(in the rows, 128 means zero)
Each path below is one point turned by a fixed rotation once a step. After each direction that follows a path, write how fast that rotation turns it, in degrees each step (0 if it stays still).
Each turn is a multiple of 5 degrees from 10 to 175, or 0.
Each row of a path follows its step; steps can be skipped.

step 0: [133 118 120 132 146 137 146 121 130 134 124 130 128 131 126 128 139 123
 117 133 124 129 122 124 134 118 129 119 136 126 120 123 132]
step 1: [124 138 128 138 128 130 123 124 124 120 125 137 120 125 120 124 154 127
 129 124 126 132 117 135 117 123 126 120 136 125 123 128 124]
step 2: [125 129 138 126 126 140 122 133 118 123 130 117 127 117 109 135 125 130
 134 133 122 118 125 132 115 124 140 122 129 127 120 128 121]
step 4: [129 135 129 138 143 126 131 122 130 123 118 137 124 135 137 127 144 125
 115 123 122 118 119 132 120 124 126 124 137 124 119 130 125]
step 6: [132 123 127 127 128 138 125 132 122 130 139 117 127 113 112 135 134 126
 133 117 124 122 130 132 133 128 127 123 136 117 118 136 142]
step 8: [132 123 122 133 141 126 129 116 134 122 116 133 119 130 123 128 126 128
 122 143 119 119 120 138 129 120 135 122 127 130 116 118 130]
step 9: [129 124 122 134 132 126 120 127 125 122 131 124 124 119 114 127 149 123
 136 134 126 134 124 132 136 130 131 120 137 114 117 135 136]
step 10: [130 132 133 125 131 130 128 131 108 115 134 126 131 124 118 136 131 141
 134 120 122 117 128 122 118 127 124 129 142 129 119 134 130]
step 11: [135 120 130 131 139 143 131 122 125 128 121 132 117 124 127 128 117 134
 125 136 122 107 131 135 128 118 124 132 132 132 120 121 135]
step 12: [133 126 125 143 145 126 123 125 129 127 122 129 121 127 134 126 141 123
 126 140 125 126 121 132 139 126 134 124 139 110 124 133 129]
step 16: [132 139 124 137 141 113 126 126 130 115 124 135 127 135 126 134 125 137
 122 129 123 129 130 137 134 121 136 119 139 119 119 120 125]
Speeds:
[124 127 131 131 125 127 134 129 127 127 125 129 131 128 125 130 131 131
 123 128 130 128 128 129 131 128 132 131 129 125 133 131 136]
120
[132 130 130 124 127 125 130 126 125 130 126 131 131 126 128 125 133 127
 128 131 124 134 127 132 128 135 129 127 130 127 126 124 127]
90
[130 123 130 123 129 129 131 132 126 127 126 128 131 128 129 128 128 128
 124 125 130 128 130 121 126 129 123 130 129 130 122 126 131]
100
[129 128 125 126 126 122 127 124 133 126 127 124 129 129 126 133 124 125
 126 122 127 128 125 132 130 132 127 128 128 130 125 130 131]
35
[130 120 125 129 127 127 128 132 129 132 126 124 131 127 123 123 124 123
 127 133 127 127 126 131 128 126 126 129 129 126 130 130 126]
120
[131 132 124 129 130 130 132 127 127 134 127 128 122 135 126 126 128 126
 129 128 127 127 128 127 123 130 127 131 129 132 130 129 133]
100
[130 127 129 126 134 130 127 127 131 133 133 126 128 126 129 136 130 124
 131 132 128 132 126 125 132 129 128 129 128 125 130 128 132]
120

step 0: [136 137 111 124 133 130 126 130 136 120 132 128 135 130 144 143 118 122
 127 132 136 137 131 122 120 137 130 147 142 135 114 135 139]
step 1: [119 137 140 137 132 142 110 133 121 126 146 126 114 137 124 120 143 121
 121 133 130 123 124 130 128 134 133 123 144 132 123 120 130]
step 2: [130 137 137 121 125 119 134 133 147 135 133 131 121 114 120 139 120 132
 145 125 123 126 140 132 127 133 119 114 141 144 122 129 134]
step 4: [129 116 130 123 122 130 124 121 127 144 115 122 121 119 127 111 121 130
 140 128 114 128 133 121 149 141 127 123 114 133 139 127 129]
step 8: [136 127 121 140 113 128 129 148 136 111 140 132 127 135 126 138 132 129
 117 123 141 116 130 132 120 131 136 130 129 143 133 117 132]
step 10: [137 136 133 130 128 125 145 131 130 138 118 150 122 139 122 131 136 131
 123 142 121 123 147 133 131 141 125 133 131 133 128 124 115]
step 11: [126 116 114 130 131 129 128 115 139 127 135 144 144 128 133 103 132 131
 143 128 118 134 123 128 137 130 128 132 139 127 124 124 137]
step 12: [117 123 130 136 144 132 114 115 128 155 129 126 125 120 132 133 131 126
 123 142 120 128 133 119 117 131 121 130 124 129 138 136 117]
step 13: [123 118 123 123 126 129 133 135 137 108 134 132 112 117 143 121 124 126
 132 126 121 136 129 129 116 113 126 118 133 126 149 129 125]
step 14: [129 130 130 142 127 115 125 123 120 124 135 104 147 114 120 128 127 117
 128 133 143 130 126 132 120 125 131 117 115 129 135 134 130]
step 16: [137 139 125 120 120 124 143 145 133 129 132 118 140 143 137 115 138 119
 132 132 139 134 113 132 133 141 127 133 124 132 119 125 129]
Speeds:
[128 127 129 130 129 126 126 129 123 128 129 132 124 126 126 127 132 132
 119 130 129 127 132 130 126 127 131 133 129 126 130 124 126]
155
[127 129 126 132 126 126 125 128 128 128 131 133 125 132 122 128 122 126
 131 132 128 129 128 124 128 128 127 130 132 130 123 127 123]
40
[130 133 124 127 127 129 126 129 123 126 135 128 134 129 128 124 128 127
 129 128 126 126 124 129 132 126 127 129 130 128 135 125 128]
140
[132 124 123 126 132 133 126 125 128 128 130 126 127 129 129 128 128 131
 133 131 131 127 130 124 126 128 133 128 130 122 130 131 124]
55
[129 124 123 131 126 126 127 125 125 130 122 127 133 131 128 129 125 126
 126 128 126 128 131 129 126 131 130 125 133 126 129 124 134]
95
[125 128 124 128 128 126 128 124 127 126 128 128 126 127 127 125 123 128
 127 128 128 132 127 124 123 127 123 127 119 125 133 127 129]
45

step 1: [129 122 127 132 135 123 131 117 122 131 126 130 128 136 117 128 115 123
 134 131  99 134 125 131 116 122 136 135 124 133 125 123 128]
step 4: [123 122 107 116 125 123 131 124 131 136 137 127 120 118 115 120 122 132
 121 127 113 124 143 128 129 141 129 127 129 130 128 127 126]
step 5: [122 126 128 115 133 133 117 133 133 143 124 131 127 140 136 144 131 128
 124 132 132 121 144 131 115 131 126 134 122 118 125 121 118]
step 7: [125 132 119 131 122 124 130 141 131 124 118 122 132 117 125 122 123 132
 117 133 135 135 130 127 134 147 128 108 128 120 133 138 135]
step 8: [134 133 126 128 134 140 142 121 133 118 117 126 138 129 130 134 138 134
 127 134 123 129 134 129 124 129 120 117 125 119 133 116 108]
step 9: [119 127 136 130 133 125 135 110 128 129 116 138 129 131 130 120 134 119
 139 133 112 125 121 147 120 130 128 132 131 122 128 134 136]
step 10: [124 130 139 133 119 127 126 129 130 127 121 120 128 113 133 134 132 126
 138 130 146 127 121 120 113 127 134 129 126 120 137 137 144]
step 11: [138 134 119 131 130 135 145 126 129 123 139 122 132 118 127 116 139 126
 143 124 135 137 123 110 129 128 132 133 127 133 123 125 120]
step 12: [126 120 132 118 137 122 145 125 116 134 138 135 133 125 126 119 112 125
 129 132 111 125 137 118 125 134 129 134 128 120 128 129 131]
step 14: [129 138 122 126 129 130 116 133 127 120 136 125 128 127 136 110 131 131
 131 115 134 119 116 133 140 127 131 133 132 131 108 132 137]
step 16: [132 130 128 126 139 133 129 131 133 123 119 131 116 142 137 137 137 130
 131 121 116 129 145 128 135 127 120 131 121 127 134 109 122]
Speeds:
[129 133 134 127 126 131 128 130 126 129 129 123 129 126 127 133 122 127
 125 132 131 127 128 127 124 126 123 129 131 124 127 127 125]
145
[126 128 128 133 128 131 129 126 129 135 128 133 123 127 133 127 125 129
 127 129 122 125 127 126 128 127 126 126 124 125 129 126 123]
95
[126 132 128 132 132 132 130 129 123 128 125 125 127 129 125 130 130 127
 132 127 127 131 124 132 127 127 126 122 128 128 134 127 131]
40
[131 128 133 125 124 124 129 133 127 134 126 127 131 131 131 127 132 131
 130 130 125 125 126 134 125 126 128 130 125 131 128 127 130]
95
[129 130 126 134 123 128 125 132 126 127 131 128 133 125 134 125 128 123
 127 126 130 131 127 128 128 132 128 131 128 130 132 125 127]
90
[124 128 126 125 133 129 125 133 122 132 129 133 129 123 123 126 130 131
 127 127 130 125 127 125 126 127 126 132 129 130 128 126 127]
40

step 0: [127 132 119 134 140 132 128 119 149 139 138 125 129 141 127 132 135 124
 144 136 128 127 126 128 121 123 122 130 134 117 129 131 119]
step 1: [128 133 115 134 137 127 130 131 129 132 127 130 128 106 129 105 114 130
 136 137 131 131 129 124 131 128 128 130 130 126 131 119 117]
step 3: [121 120 128 132 137 118 138 124 143 127 118 135 122 121 127 119 137 120
 132 132 134 124 134 132 134 138 127 129 137 125 140 127 110]
step 6: [137 114 143 143 133 128 137 116 133 133 129 127 125 130 120 127 132 118
 132 140 125 118 128 120 133 132 128 128 126 115 118 138 129]
step 7: [136 137 134 127 122 121 131 123 127 140 125 129 122 127 137 115 128 132
 131 139 132 146 129 124 115 130 118 134 127 122 112 119 122]
step 9: [129 134 132 129 132 111 128 122 141 130 128 136 122 122 127 120 126 136
 146 144 128 129 124 136 122 126 123 116 132 122 123 138 126]
step 11: [129 130 133 121 145 114 127 136 143 127 133 137 127 116 118 127 126 128
 129 112 136 123 129 138 117 124 124 124 132 127 121 129 118]
step 13: [129 120 143 121 133 120 133 133 124 143 119 128 115 137 122 119 135 131
 125 110 130 126 126 133 120 130 117 136 128 122 121 126 122]
step 14: [138 123 149 133 125 130 128 125 130 130 135 133 129 106 131 133 136 120
 120 123 135 128 137 118 122 137 130 124 135 134 122 127 122]
step 15: [137 125 143 124 123 117 132 130 112 141 134 133 128 134 115 128 133 133
 135 140 135 128 126 130 125 138 123 129 124 119 121 139 138]
step 16: [129 132 139 137 119 124 129 115 131 142 126 128 120 126 141 122 134 133
 130 116 125 130 134 112 111 131 131 120 133 122 129 124 136]
Speeds:
[132 132 127 127 128 131 128 131 125 122 133 129 130 123 123 129 123 127
 130 126 136 130 129 127 125 129 128 130 126 128 129 127 130]
110
[129 129 124 128 123 129 129 126 130 132 126 130 130 125 132 136 131 126
 132 129 130 133 127 131 130 133 128 131 132 132 129 127 126]
155
[130 131 127 133 124 124 129 126 131 128 132 127 132 129 127 128 128 130
 130 131 123 132 129 124 126 128 127 129 126 125 124 126 136]
40
[129 128 129 131 129 131 129 131 130 128 130 127 127 131 128 123 126 131
 130 134 130 130 129 131 133 137 128 125 127 128 129 134 128]
125
